name the system of each run
pim, trace 1 (10 x 18)
[[ 31  -3 -38  11  23   7  67 -45   8 -52  -5   1  18 -75   2   3  -8 -92]
 [ 25   8 -44  66  57 -51 -46  -2   2  26  -2  31  53  58 -48  25 -16   0]
 [ 21  -7  49 -24 -56  20 -84  11 -20 -23 -68 -17  -2  23 -14  33  17  60]
 [ 49  67  40 -49 -25  12  38   2 -14  10   4 -40  -8 -76  12 -45  17 -50]
 [ -5  21 -14  34  63 -10  45  35  -4  70  85   6 -21  33 -38 -13   9  24]
 [-64 -51  -8  -5 -18  50  27   7 -19  -2 -35   8 -16  23  19  40 -25 104]
 [ -4   8 -11 -56 -19 -12  52 -45 -26 -72 -11   1  36 -35  80   9 -13 -57]
 [ 59 -10 -51  47  42 -89  -6 -14 -11   6  22   4 -25  53 -14   2   2 -62]
 [-11 -14   9  15 -50 -22 -78  24  21  41 -77  15 -22  53 -22 -23 -28  58]
 [-23  29  56 -75 -68  27 -15  31  16 -37  12  -1   1 -41  22 -50  28 -33]]
vevi, trace 2 (10 x 18)
[[ 22  40 -19 -29 -78  11 -53  36  13 -28 -48 -13  28   0 -35 -82   7  -5]
 [ 47  35  53  25 -22  59  20  72  20  34   6 -10   5  -8 -32  14  26 -73]
 [-36  11  45   5  56  10  -3   7  -7  44  22  43 -17 -87 -50  59  29  27]
 [-37   9 -74 -15  29  31  15 -29 -42 -14  39 -29  49 -53  16   8  34  75]
 [ 63 -25 -30  32  30  17  62 -54 -19 -27  19 -71   9  49  57  24 -23  -5]
 [ 24  -9  61 -12  36 -72   4 -55   3 -12 -22  16 -34  60  -3  -5 -76  25]
 [-28  21 -11 -60 -58 -28 -19  40  -7 -34 -23  31  -8  49 -38 -74 -23  42]
 [ 11  12  -7  11 -75  52  51  97   5  23 -39   9 -18  23  -2  -4   5 -58]
 [-35   7  41  22  21 -17   6  34   0  63  -7  67 -11 -48  12  81  19 -59]
 [-55 -14 -66 -12  22 -35 -56 -14 -35   7  35  12   3 -64  20  25  70  32]]
Kog, trace 3 (10 x 18)
[[-30  25  55  -8  19  -9 -91 -20   4  52  27 -11  53   6  40  18  18  55]
 [ 39 -30  50 -39  -8  41   8 -22 -12 -78  28 -53 -55 -32  -8  15  47   6]
 [ 26  30 -12  35  46  15  77 -35  38  29   3 -17   8 -40 -34 -65 -61  -4]
 [-29  12   6   7  35  14 -10  30  -9 -21  29  48  82  79 -43  40 -26  44]
 [ 26 -16 -23 -27 -67  27  32  23 -48 -58 -95   8 -19 -21 -15  48   6  -2]
 [ 36  78 -23  -6  -4 -72  25   5 -26  67 -14   6  15 -19  25 -39 -14 -59]
 [ -3 -27  10  19  31 -44 -57  26 -25  38  49   3 -44  79 -12  43  40  41]
 [-40 -38  28 -31 -54  45  30  -3   0  18 -33 -34 -74 -42  51 -19  -4  60]
 [-31  24  -1 -27  25  -7  62 -12  27 -17  91   3  27  -2  53 -58 -13 -63]
 [-13 -80 -53  70  39  -4 -11 -11  34 -37   3  28  -8  53 -35  31 -13  -5]]
sutif, trace 4 (10 x 18)
[[ -19  -18  -53   19   -7   -2   30   22   29  -28   58    2   30   66
    47  -33   -2  -80]
 [ -13  -72    6   60    1  -31  -17  -21   45   29  -59   30  -49   11
    31   33  -30  -35]
 [ -45   18    4  -31  -17  -44 -106  -32   35  -19  -25   35   46  -47
    -4  -44    4    4]
 [  47  -18  -21   26  -18   31  -62   20   34  -32   50  -53   -1   10
   -17  -31   71  -54]
 [  29   -5   54   73   32   50   -1   -7   48   73  -24  -22  -14  -48
   -31   16  -13    8]
 [ -38   27   48  -38   46   20  -25   -9   -1  -40   36   40   54  -41
   -62   20    9   53]
 [  56  -16  -61    1    4   46   53   -1  -47  -76    8  -39    1  -26
   -37   32   40   -7]
 [  67   50   24   30   24   -1   57  -16  -36   49  -51   -8   39   11
    10   47  -53  -10]
 [  -4   20   54  -70    3  -57  -19   13  -60  -29    4   41  -15   54
   -24   35   -2   48]
 [  18    8  -65  -37  -65    3   42   34  -51    1  -26  -37  -58  -12
     9  -50   26   22]]
pim, trace 5 (10 x 18)
[[  19   35    4  -58   10   -2   21  -14  -39  -22   16  -19  -42  -79
   -65  -41   28   55]
 [   1   33  -68   28    0   58   70   43  -16   48   38  -45   41   29
    16  -26    0   28]
 [ -29  -27   57   -3   11   11   58   13  -25   -2   -1   36  -12   66
    43   91  -37    9]
 [  -3  -11  -38  -54    0  -73   23  -58  -51  -53  -49   27  -40  -58
     9   11   -7    5]
 [  24   22  -87   15  -26  -48  -34   12   -6   21    8  -27   33   56
    35  -58   13  -30]
 [   0  -33   76   16  -42   -4  -35   50   33   38  -15    8  -57   81
    23   10   -5  -28]
 [ -52    0   37  -52  -20  -17    3   -5   30   -3  -20   45  -58 -102
   -24  -53   -1   -5]
 [ -47   -2  -85   25   18   30   -3   18   33   -1   77   -3   45  -26
    -3  -48   44  -18]
 [ -12  -66   24   76   17   58  -10    1   40   15   -9   -3   16   34
    34   80   -7  -15]
 [   7    4   60  -27   32  -30  -29  -86    6  -46  -45   25   22  -72
    -8   26  -30    1]]
Kog, trace 6 (10 x 18)
[[-42 -63 -38  51 -19   2 -12   3  24   9 -64  30  -2  68  12  27 -49  35]
 [-35  22  18 -67 -78 -24 -41  11   4 -37 -49  28  30 -14  62 -23  -1 -42]
 [ 43  -9 -30  20  -1 -51 -44  15  22  -7  33 -11 -44  -9 -20 -38  59 -95]
 [-28 -23  22  70  17  17 -62   1  59  91  -9  -5 -23 -22 -13  -7   4  39]
 [-55   6  66 -56  -6  57 -25  -6   9 -34  44  -1  39 -55  29  20  35  24]
 [ 54 -10 -37  18  38  30  59 -42   0 -60  30 -34   0 -64 -26   2  20 -52]
 [ 27  24 -13  62  62  -2  -3 -41  15  36 -29   5  74  19 -29  14 -67  31]
 [ 18  20  50 -56 -27   4 -40   9 -48 -61 -35  13  37  41 -25  49  -4  49]
 [ 77  38 -11 -28 -43  -7  55  25 -40  -6 -37 -28 -53 -32 -36 -35   5 -33]
 [ -5  46   4  35  39 -36  27  47  -4 106  42  22 -10  44 -21 -15 -15  10]]
Gezo, trace 7 (10 x 18)
[[ 13 -26  27  15  28  -2 -32 -21  37  13  22 -28 -71  -7 -72 -64  -5  69]
 [-24  27  -5  11 -22  95  50  30  45  11   8 -29  44  -8 -14 -70 -32  33]
 [  1  -8  27   7  17  55  71  26   6 -65   9  37  42  17 -28  63 -16 -51]
 [ 10   1 -61  19  29 -48  -3 -27 -35 -20 -68  53  25 -48 -52  55  -9  -1]
 [ 30  47 -45 -16 -15 -33 -71 -16 -54   9 -11 -37  74   5  38   9  34  21]
 [ 67   4  79 -19 -16  -9 -18   3 -40  25   6 -58 -62  33  33  36  31   8]
 [-28  26  50 -33  13 -29  42  12   3  62  13  19 -74 -24 -26 -55 -27  50]
 [-75  -3 -48 -16 -11  37  48  54   9 -11  60  17  12  55  -4 -43  -5  40]
 [-25 -63 -37  27 -27  39  68  13   5 -29 -41  21 -10  17  50  58 -17 -53]
 [-15   2 -15  -6  19 -87 -25 -56   8 -19 -36  61  29 -35  34  10 -28 -75]]
sopi, trace 8 (10 x 18)
[[ 24  42  14 -10  17 -39  50  41  -4  18   6  44 -45  12 -97 -46 -33  -4]
 [-59   1 -36  -4 -31  46  -2  77 -25  22 -12  26  11  29 -39  12  13  87]
 [-40   5 -10 -36 -41  32  40  25 -38 -15 -12  15  37 -32  85  63  27 -42]
 [  9  -2 -44  16  53 -79  27 -44 -27  33  20  12 -32 -51  40  28  21 -59]
 [ -5 -28 -32  27  21 -44 -72 -47   9  37  16 -45 -23  39  25 -40   0  74]
 [  7 -23  50 -30 -63  22 -24  -6  40 -47  -3 -40 -12  58  55 -59 -18 -17]
 [ -1   7  24   7  -6  -2  56  20  58 -18 -14  48 -34 -21 -49 -57 -44 -79]
 [-55  -5 -47  44  27  15 -27  38  30  16  -5  61  40  -2 -87   3  -6  39]
 [-11 -13  -5   6 -33  62 -55  16 -15 -31 -25  -4  70 -15  28  83  49  -5]
 [ 66  32  31   5  25 -16  11 -39 -18  13  -2 -28   9 -78  36  39  30 -82]]
sutif, trace 9 (10 x 18)
[[  52   12   71   13    5  -17    2   -5  -39   63  -25  -19  -30    3
    49   82   12  -24]
 [ -19   35   28  -65   23  -62  -28  -29  -43   25   29   -2  -39  -31
    -7  -25   13   85]
 [  -2   -2  -64  -11  -15   40   47   11  -15  -17   58  -65   -6   49
    14  -67   10   52]
 [ -15  -23   33   31    5   41   99    0   41   24  -11    3  -18   42
    43    1  -75  -25]
 [ -69  -12    5  -32   15  -68    6   -8   11  -36  -19  105   -4   -5
   -20    5  -43  -19]
 [   1  -20 -109    7  -53  -28  -50   15   -9  -45  -35    7   24   10
     7  -13   34  -40]
 [  38    3   38   47  -35    6  -51    7   32   61  -34  -37   15   12
    69   13    7  -63]
 [ -22    4   91  -18   26  -36  -75   -9   30   31   38   16  -50  -36
   -21  -14   31   17]
 [ -18  -10  -60    7   13   48  -12   -2   15  -14   46  -38   -7  -55
   -52  -55   47   64]
 [  15   -3    7   52   26   97   63   -8   34    1   21  -32   65   11
    13   26  -32  -13]]
gemi, trace 10 (10 x 18)
[[ 13  68  77 -26  26   4  61   8  16  43  36  -1  -6  -8 -26 -58 -49   8]
 [-12 -16 -24  10   7  32  69  61 -21  -4  25  18 -45  57 -76   9  -6  57]
 [-27  -5 -55 -13 -58  25  67  32 -47  -5 -81  22  12 -15  36  41 -17   3]
 [-17  34 -26 -44   9 -94  -8  -9 -48  -9  12  51  36   8  48  24   6 -54]
 [  4 -36 -35  20   0 -79 -90 -17  -1  33   0 -15 -56  41  17 -20  28  25]
 [-44  -8  46  -5 -52  46 -51   1  56  34  -2 -38   0  -4  72 -55   0  24]
 [-28 -22  65 -10  19  24  43   6  62 -32  76  18 -34  -3   5 -28  -2 -66]
 [-25 -46 -53  59  36  18  43  -4  48  -6 -20  39 -19 -33 -71  -8 -32  -4]
 [-24   3 -45  13  -3  45 -21  -4  -3 -52 -35  24 112  -8  -9  46  -5  13]
 [ 80   1   6 -12   6 -38 -43 -38 -37 -67 -11 -18  15 -15   6  51  40 -68]]
dupub, trace 11 (10 x 18)
[[ 52  48  -2 -21 -20 -25  33  29  -6 -23 -45  27 -25 -24 -99 -51 -23 -26]
 [  9  48 -35  11 -14  30  -5  80 -46  39 -10  11  44  36 -58  26  23  50]
 [-14 -13  38 -19 -19  33  29  33 -57  13 -17  10 -19 -21  45 114  42  -4]
 [-14  26 -15 -44  26 -69  46 -43 -52  32  16   5 -37 -74  60   4  10  -8]
 [-16 -13 -45   7  37 -37   7 -32 -16  23  60 -38  -5  71  45 -33 -16  70]
 [-26 -57  41   4 -42  34  19 -11  46 -17 -25 -16 -29  67  65 -17 -58  14]
 [-40  10  14 -25 -28 -31  13  16  60 -32 -19  64   0  -9 -11 -76 -43 -73]
 [-17 -13 -77  52  -6 -13 -50  63  27   6  11  36   3  30 -73 -25  33 -19]
 [ -7 -21   5  48 -33  45 -74  29  18  36 -54  -2  24 -33  18  68  45 -14]
 [ 10  23  51 -29  29 -25 -45 -40  -6 -15  35   0  17 -89  28  32  52 -57]]
vevi, trace 12 (10 x 18)
[[ -59  -27   10  -55  -57   -4  -23  -26    1  -53  -76   35    2  -36
    48    6  -24   15]
 [  25   36  -58   -4  -17  -41   13   21   10  -25   10   15   32   -5
     8  -50   12 -116]
 [  40  -22    8   82   15  -18  -68   35   27   68  -14    2  -34   30
   -49   30   24  -14]
 [ -37   11   64  -47  -29   25  -75  -15    0    6  -18  -11   14  -67
    31   14   34   55]
 [   9   19  -26  -23   15   32   52  -10    7  -41   80  -38   11  -56
     8  -54   34  -48]
 [  24  -31  -14   93   71   23   29  -18   43   46   11  -12   -5   28
   -45    7  -43   19]
 [ -33  -12   42  -35    3   10  -41  -36  -14  -52  -36   23   55   25
     1   45  -35   81]
 [  46   26  -42  -58  -37  -12   52   -6  -41  -93  -19   -7    1  -19
   -17  -33    3  -38]
 [  61   42   -6   57   13  -32   35   40   -4   87  -29    6  -11   41
   -40   -9  -33  -29]
 [ -43    4   70  -32  -10   -4  -52   42  -35   34    5   29  -11   30
     0   64   28   70]]
Gezo, trace 13 (10 x 18)
[[-16 -32   3  -5 -39 -23  28  21  42  -5  19   1 -64  68  39 -74 -27 -45]
 [-49 -39   0  31 -32  -5  -8  40  80   4 -17  53 -28  23  -6 -47 -23 -68]
 [-47 -29 -26  22 -20  13 -57  17  68 -32   0  40  27 -42  -7 -18  35 -82]
 [ 25 -24 -17  55  26  15 -59 -26  46 -11  19 -22  23 -64   1  21  54 -76]
 [ 34   5  41  47  65  12 -61 -60  37  27  21 -37  33 -57 -12  13  14   5]
 [ 30  13  51  -2  43  49 -22 -46  13 -21  29 -50  28 -28 -48 -14  -3  76]
 [ 52  30  17  -6  18  71  75  -7 -16 -25  -5 -40  22  -9 -61  -9 -35  59]
 [ 24  51   6 -10  15  22  82  23 -48 -10 -35  35  52  24 -52  38 -55  30]
 [  4  29 -31 -38 -19 -24  17  35 -86 -24 -51  46  28  25 -23  69  -1  34]
 [ 14  28 -41 -39 -41 -54   4  22 -91  24 -40   1 -19   0  50  38  29   5]]
sopi, trace 14 (10 x 18)
[[ -25   -5  -67  -12  -45  -22  -89   52   -8  -23   12   14   17   20
   -22  -21   68   -5]
 [   8  -13    1   45  -46   51    1   42   32   54   -4  -40  -10  -21
    68    3   42  -76]
 [ -45    4   67    4   58  -24  -20  -31   50   49   58   30  -19  -63
    17   -5    6  -33]
 [  -9  -68  -18    9   38   23  -41  -45   25  -68   46  -29  -27  -14
   -43  -11   32   52]
 [  36  -12    9   33   -7   78   35  -35   38  -33  -32  -50   58   17
    23   -6  -57    2]
 [  34   38   67  -10   38  -42    8  -16    4  -27  -23   60   33   19
   -50   32  -53  -41]
 [  47   15  -35   -2  -10  -13  -35   25  -47  -14  -55   10  -17  -16
  -107   13   22   54]
 [  14   68   -8  -17  -43   58   13   56  -38   41   -1  -44   62    7
    31    2   26   23]
 [  -2   15   64  -30   19  -24   54   29  -41   35   52   19  -48    0
    40   60   29  -43]
 [ -37  -31  -42  -13   28  -25   30  -38  -31   27    7  -12  -83  -58
     4  -14   10   77]]
gemi, trace 15 (10 x 18)
[[-54 -35 -39 -28  -9 -16 -75  -1 -22 -37  33  16   4 -44  30  39  86  -1]
 [ 20 -25 -25  36  17 -10 -29 -61  27  26  25 -60  -8 -49  81 -15  33 -46]
 [ -4  -2  75  39  63   9 -27 -53  60  32  42 -14  28  16  14 -11 -42  15]
 [ 15 -42  44  -5  11  55  16 -28  30 -80   6 -20 -28  12 -65 -16 -27  55]
 [ 49  32 -34   7 -29  56  75  14  10 -41 -48  -8  36 -26 -49 -35 -36 -36]
 [ 39  51  -5  14  14 -24   4  53 -34   3 -21  58  54  26 -64  58   1 -45]
 [ 21   6 -20 -23 -17 -37 -57  14 -75  12 -41   1 -34 -36 -29  56  59  45]
 [  9  50  -8 -34 -21  -5  -7  -4 -42  58  30 -64   7 -38  76 -22  45  23]
 [  0  -4  56  13  40 -15  39  -3   3  65  81 -24 -50  57  57   6  -9  -2]
 [-57 -47  22  -5   7  11  53 -19  21  14 -17  20 -63  17   3 -19 -67  80]]
dupub, trace 16 (10 x 18)
[[   8   14    9  -20  -33  -28   17   44  -19   68    9  -25  -83   45
    -1  -62    0   45]
 [ -93    7   25  -21  -37   56   21   61   21   48   25   16    6   20
    42  -26   -8   47]
 [ -95  -51  -24   -1    7   17   54   18   26  -19   36   58  -25  -32
    32   15   13  -48]
 [ -35  -39  -99   54   23  -46  -22  -41   26   21  -25   25    3  -35
    18  -13   -7  -21]
 [   8  -33   -9   32    1  -30 -109  -42   31  -16   -9  -15   53   49
    41   13    3  -11]
 [  58  -16   69   -3  -30   -8  -65  -22   45  -36   -2  -37  -34   -2
     7  -29   19  -65]
 [  36   56   39    4    8   19  -22   18   44   33   22  -19    0  -43
   -75  -83    6  -11]
 [ -11    9   19   21   27   85    5   39    6   -4   33    0   37  -14
   -83   25   23   59]
 [   3  -11   -8   -3   11   59   63  -19  -34  -42  -41    7   22  -82
   -13   77    6    1]
 [  43   40  -46   -9   52  -64   44  -51  -66  -17  -13   11   42  -26
     4   37  -22  -12]]

runs to name
trace 17 (2 x 18)
[[  -4   47   68  -38  -53    4  -31   30   36    8    5   -3   45   45
    50  -51  -17  -50]
 [  -9  -32   43    3    6  -29   -6   43   31    2   31   43 -100   -1
   -61  -14   27  -47]]

gemi
trace 18 (2 x 18)
[[-55  -6 -50 -11  10 -68 -15  22 -35 -10   3  85  22  11   9  61  24 -40]
 [ 15 -28 -61   7 -43 -30 -59 -21 -37   7 -44 -38  -5  -3  78  29  43  -3]]

sutif
trace 19 (2 x 18)
[[ 48  52 -25 -12 -26  26  10 -14  -9  13 -47 -54  14 -51 -42 -81 -22  54]
 [ 13  42  56   1   6  49  45  67  10   9  66   1  33  74 -27   1 -12 -15]]

sutif
trace 20 (2 x 18)
[[ 15  41  48  41  51   0  31 -27  14  91  22 -14  29 -34  50  24 -20 -36]
 [ -6 -25  55 -31  51 -53 -56 -40 -17 -27  54   3 -49   6 -32  18  21  63]]

sopi
trace 21 (2 x 18)
[[-10  21  76 -85 -16 -63 -19 -41  -8 -29  -7  14 -29  -7  24 -41 -30  23]
 [ 22  -6 -51   0 -10   3  11  30  16 -27  63 -33 -43  35 -54 -92  24   3]]

Kog
trace 22 (2 x 18)
[[ -1  18 -47  -2  -9   7   6  54 -52  -3  19  -1  42 107 -11  20   1  59]
 [ -9 -24  24 -21 -67  13  33  25 -45  10 -84  10 -48  -3  58  65  -6   2]]

Gezo
trace 23 (2 x 18)
[[-10  31  74 -43 -31   8 -24   4 -34  43 -62   4 -19 -58   4  33   6  60]
 [-24  41 -13 -70  13   1  43   4 -53 -35  90  -9  19 -25  24 -12  47   4]]

dupub
trace 24 (2 x 18)
[[ -4 -21  52   4 -37  25 -36  17  52  11 -44   6 -71 -73 -51 -34  18  -7]
 [-51  53   6   1   5  52  -6  27  39  27  31  18  85 -70 -12 -32  10 -16]]

vevi
trace 25 (2 x 18)
[[ 21  40  -6 -13 -12 -71 -69 -37 -14   6 -88  30  38 -49  -7   3 -15  -6]
 [ 57  51  -5 -24 -21 -14 -59  40 -28  -4  49 -43  22  24 -14 -30  65 -22]]

vevi
trace 26 (2 x 18)
[[-51 -30 -98  20   5   0 -20 -17  34 -36  17  17  31 -59   6 -31  33 -43]
 [ 15 -21 -20  67   1  23 -75 -28  41   4 -23 -25  72  -1  38  34  10 -37]]

Kog
trace 27 (2 x 18)
[[-31 -13 -65  68  21 -13 -41   5  46  19 -27  46  56  28 -52 -17 -33   9]
 [ 30 -14   9  -5 -48  36 -77   8 -17 -61 -55 -13  57  16   7  64  32  -4]]

vevi
trace 28 (2 x 18)
[[  3  15 -58 -17 -75  -7 -47  41 -20 -45 -82  33  49  23 -25  -1   3 -11]
 [ 42  30  36   2 -61   5 -29  54  -6  38 -25 -19  -5  -3  43  20  44 -87]]

sutif
trace 29 (2 x 18)
[[ -1  -5  -9   2  10  60  35  -1  48 -43  26 -13 -11 -71 -73 -66   6  -1]
 [ -8  30 -26  58  36  64  27  26  30  19   6  21  99  -6 -38  19 -23 -12]]

Kog
trace 30 (2 x 18)
[[-61  15 -43 -19 -17  45   6 -28 -12  -6 -38   0  80 -47  35  -4 -21  72]
 [ 16 -26 -17   2  27 -11  45 -19 -12 -72  45   8  28  50  41  52  -3 -79]]

dupub
trace 31 (2 x 18)
[[-31  26   7 -34 -55  38  46  71  12   5  26  11 -13 -42  22 -33  37 -75]
 [-29 -30 -19  55  56 -20  25  26  15  27  54  52 -19  -3 -10  58  30 -69]]

Gezo
trace 32 (2 x 18)
[[  8  29 -56 -12 -12   5  79  29 -14   7  57 -20  -5 -21  42 -34  29 -81]
 [-18 -52 -28  79  57 -34   0  -9  19  48  12  27 -17  51  21  56 -17 -14]]

Kog
trace 33 (2 x 18)
[[ 15 -43 -21  43  45 -20 -73 -61  11 -37 -44  15  23 -24 -43  50  -2  29]
 [ 48  50  27 -30 -36  23 -56 -26  -9 -17 -53 -47  59 -31  -6 -30  -7  41]]

Kog
trace 34 (2 x 18)
[[ 49 -18 -85  40 -42   5  52  34  -9 -17 -53  -8 -18  46 -28 -22 -19 -41]
 [-28  31  21  17 -23 -50 -27  41  12  84 -49  59  20  36  32   9 -35 -32]]

Kog
